In the rows, zero is written as 100.
One hidden turn or mirror swaps the rows below in pairs. Which row is each named row swapped with?
Z970: 109 89 110 102 81 104 88 100 118 98 74 96 97 99 84 104 98 117 109
Z599: 107 113 85 117 113 90 91 97 125 97 74 94 86 81 107 103 106 100 74
Z791: 106 111 85 106 120 91 96 98 128 112 70 97 89 72 94 108 99 97 76
Z79: 115 100 92 121 131 98 120 81 129 101 118 107 105 97 112 94 98 105 101
Z532: 118 109 88 117 112 106 123 100 111 98 125 112 111 104 119 82 104 114 105
Z54: 106 102 94 103 110 91 107 98 91 96 105 87 81 80 109 75 129 83 103
Z473: 103 123 104 96 99 130 115 106 102 109 91 108 87 120 87 107 98 87 106
Z370: 94 119 81 103 104 103 106 97 92 105 97 139 100 89 79 92 85 107 107
Z403: 99 117 97 86 100 129 104 106 108 111 87 106 89 123 85 105 101 83 97
Z653: 102 93 103 92 98 100 111 83 81 106 109 117 102 94 83 93 120 77 101
Z929: 112 101 91 112 131 98 122 79 129 102 124 105 99 91 107 96 98 106 101
Z713: 103 111 89 106 116 91 96 95 123 115 71 94 80 77 101 107 104 103 79
Z394: 114 100 85 89 105 91 98 98 98 95 101 78 82 75 108 81 120 91 99
Z813: 109 103 88 109 138 96 122 77 121 100 125 102 106 95 98 95 96 105 101
Z495: 124 106 98 87 96 86 111 101 109 107 116 118 107 97 94 62 84 100 100
Z84: 117 99 92 97 108 93 94 103 110 101 105 72 86 77 110 77 121 93 95
Z717: 109 89 124 87 91 101 99 87 117 106 98 94 115 112 107 78 92 96 100
Z880: 81 94 95 107 102 92 95 110 100 97 74 107 117 80 112 94 93 98 86
Z704: 130 87 86 104 93 94 94 106 108 119 98 107 97 105 72 74 101 108 85
Z205: 106 118 86 112 115 91 88 92 123 104 74 95 82 73 103 107 105 105 81
Z155: 127 98 80 113 88 101 92 105 108 115 87 109 101 105 74 73 109 107 88
Z559: 108 96 88 97 124 79 115 109 113 112 127 110 99 87 77 109 90 96 86
Z950: 108 88 87 118 112 99 117 122 111 112 115 115 114 109 105 102 77 99 94
Z471: 87 108 90 104 105 114 107 93 96 93 103 132 104 98 75 104 83 112 109
Z382: 112 115 107 123 115 130 115 101 108 108 96 88 72 112 99 92 98 99 107
Z733: 80 107 102 94 126 106 93 95 118 112 72 105 106 79 93 109 88 106 106
Z657: 90 93 99 106 100 121 108 99 109 90 107 114 109 104 88 120 78 117 102
Z952: 109 95 99 103 106 102 119 88 96 135 100 111 114 85 81 112 106 81 86
Z846: 103 91 128 88 95 107 94 84 118 108 90 90 112 108 106 79 91 104 100
Z769: 100 105 97 118 95 91 92 103 106 91 71 103 76 96 117 98 106 107 83
Z622: 103 92 81 100 121 81 111 122 106 116 115 112 96 90 75 105 90 94 91
Z483: 108 93 93 110 137 96 120 76 130 102 120 104 109 92 99 102 90 100 102
Z993: 98 105 81 84 95 86 95 111 98 117 97 131 99 78 111 91 93 90 89
Z160: 117 109 104 121 118 129 121 90 105 111 97 92 76 101 95 89 84 110 108
Z46: 117 113 108 122 113 129 118 93 109 107 93 89 75 114 96 92 91 106 105
Z911: 110 125 101 98 101 132 109 99 104 109 90 101 78 120 85 106 95 90 106
Z179: 114 101 87 95 104 90 102 94 96 96 103 87 83 79 107 73 129 89 101
Z596: 104 91 127 90 91 101 102 81 117 102 103 95 105 114 114 82 93 100 98
Z996: 91 103 104 75 91 93 104 110 114 100 112 109 90 95 105 128 96 100 103
Z343: 100 99 94 89 95 93 110 92 83 96 105 114 91 92 89 93 125 76 106
Z462: 125 89 88 108 87 99 93 108 109 115 86 107 103 107 71 76 104 104 87
Z810: 94 109 96 73 88 89 101 117 109 112 107 120 90 87 108 114 99 92 96
Z842: 102 98 96 87 95 94 113 87 87 98 107 111 89 87 92 88 127 79 106
Z311: 84 99 81 79 119 107 99 94 116 99 88 99 103 116 86 101 91 76 89
Z125: 73 107 111 92 122 104 100 100 110 109 81 101 115 82 97 109 82 101 106
Z264: 116 104 106 129 123 121 112 87 114 109 96 89 77 102 93 78 86 107 106

Z970 swaps with -> Z495
Z846 swaps with -> Z704
Z559 swaps with -> Z733
Z471 swaps with -> Z810
Z473 swaps with -> Z343

